One turn moves every row onto another: examples first, then more rows asked
U: [-47   0 -11   6 -23  13 -17   0  16  17 -10  36 -22  14  16 -18  -5 -33
  23  40   9 -19]
B: [-31   1 -14  16 -11  -3 -14   3  24   4 -10  27 -28  17  12 -33  -8 -42
   5  37  12 -20]
C: [-49 -32  -5 -18 -27  21  12  -2  24   5  -7  41 -20 -10  15 -21  -8 -21
  26  12  -3 -26]
Q: [ 13  -5   1   0 -23  19   7  -2  32   6  27 -34  -8  -9   1  -5  25  34
  26 -10  20  28]
F: [  8  15 -20  20 -35  25  -1   0  22  32  21 -29 -35 -18 -10 -19   4  20
   7  -8  34  36]
H: [-45   1  19  11 -26  26   1   1   2  22 -19  16 -22   0  10  20  23 -36
   1  11   0 -37]
L: [-38  -6   8   6 -26  32  18  -5  -6  18 -24  30 -28  -8  14  -2  10 -36
  15  25  -1 -36]
W: [ 27   6  -3  32 -16  21  24 -13  14   6   7 -29 -25 -12 -24 -17   5  28
  27 -12  32   5]
T: [  0  14  -5  34 -29  10 -32  16  25  20  -4 -35 -26 -16 -20  -9  17  -2
  -5  17  30  37]
N: [ -1 -34   3   2 -18   0 -12  12  53 -17   7 -26  -4 -21 -19 -20   8  24
  23  -8  18  26]
K: [ 15 -15  12  33 -23  24  24   3  10   2 -21 -31 -30 -45 -36  -9  12   7
   3 -17  19   2]
G: [-50  -2  -5  15 -14  -1 -26   1  31   9  -8  30 -16  25  -1 -12 -10 -26
  22  19  15 -32]
J: [-41 -36  -8 -20 -25  13  14   7  33   1  -1  32 -29 -19  20 -31  -7 -32
   0   2  -6 -17]
Z: [-22  -7  15   8 -16  20  22   0  -1   4 -20  16 -26  -6  21  -3  23 -45
  -4  23  -7 -34]
P: [ 10 -16   6  30 -12  33   4  -7  13  13  17 -44 -20 -18 -38 -34  25  18
  11 -16  32   9]
E: [  2 -21   5  14 -12  27 -10   0  27  10  29 -45 -11 -11 -27 -32  31  22
  14 -13  28  21]
S: [-58 -33  -1  -9 -32  22   8   3  30  14  -7  35 -27 -19   0 -12 -13 -22
   9 -18   2 -32]
M: [  1  -6  -3  27 -18  32 -15   0  18  25  24 -46 -23 -14 -31 -33  27  13
   3  -8  36  25]

G goes to S
M goes to E
N goes to K
And these:
B goes to J
C goes to L
F goes to Q

One turn moves every row onto another: examples first, then more rows asked
Korug: [  0  -4  19 -21 -27 -12  -1  -1 -27 -16  16 -22  33]
mekap: [-20  12  23 -34  -7 -37 -15  26   3  39  17  13 -13]
Gega: [-22  -3  16 -18  13 -18  32  16  -2   9  16   5 -28]
davud: [-28  17 -23  -6 -27 -17   3 -10  15  29  38  -6  -2]
Guve: [-8 30 12 -7 14 -6 16 40  1 37 -2 -4  5]
mapa: [ -2  12   1 -32 -13  -6 -10  -5 -63  14  14  -9  19]
zuf: [-12  33 -38  -7 -18 -10   6  12 -10  31  11  37  -7]
relo: [ 13  -5 -10 -40 -12 -10   0  16 -39  -7 -18  -4  26]
ter: [ 23  -2 -25 -45 -14  -4 -17  13 -37  -2   3  23  11]
suri: [-15  20 -15 -42  17 -21 -38  -9  -5 -15 -19  -8  10]
fel: [ 17   0 -28  -6 -23  -8  14  18  27  10  17  12  -8]
roni: [ -2  42   4 -17   9  16 -24 -19  19  -4  22  -1  23]
Vut: [-24  22  -9 -20 -13   4   0 -19 -49  -4  31   0  22]
fites: [ 22   2 -28  -7 -19  -4  21  14  20  12   8  19  -8]
lonab: [-15  22  38 -26  -3 -18 -12  24   9  36  26   1  -9]
Vira: [ 19   5   2   0  14  -2 -10   2 -30  -7  20 -32 -22]
Pidas: [ 16  15  -2 -28  27   6 -30 -20 -24  -4  18 -16 -16]
rure: [  5  39  16  -5  12  -1 -30  -2  -9 -32   6   5  16]
Ses: [-16  38 -32  -8 -20  -9   5   2 -12  38   9  33   0]
dis: [-19  28   7 -25  26  -1  18  27 -10  39  -2  -2 -11]
nasag: [-28   5 -16 -34   3 -40 -32  -1 -26  -2 -11 -18 -11]
Ratag: [  5  17 -14 -48   8  -4 -32 -13  25 -13   0  21   8]
govu: [ -3  29 -18 -35  29  17 -10 -30  -9  -3  16  16  -8]
faro: [  6  -3  -9 -26 -22  -2  -9   5   2 -10  14 -29  44]
Pipaf: [-19   1  23 -32   7 -22  20  26  12   1   0  18 -22]
zel: [-22   8 -17 -12 -31 -19   5 -15  22  28  35  -6  -1]
teros: [  2  36  10   5  -6 -19 -29  28 -22 -18 -11   3  15]

mapa goes to Korug
lonab goes to Pipaf
Ratag goes to govu
And these:
rure goes to suri
Gega goes to Guve
ter goes to Vut
fel goes to zuf
nasag goes to Vira
fites goes to Ses

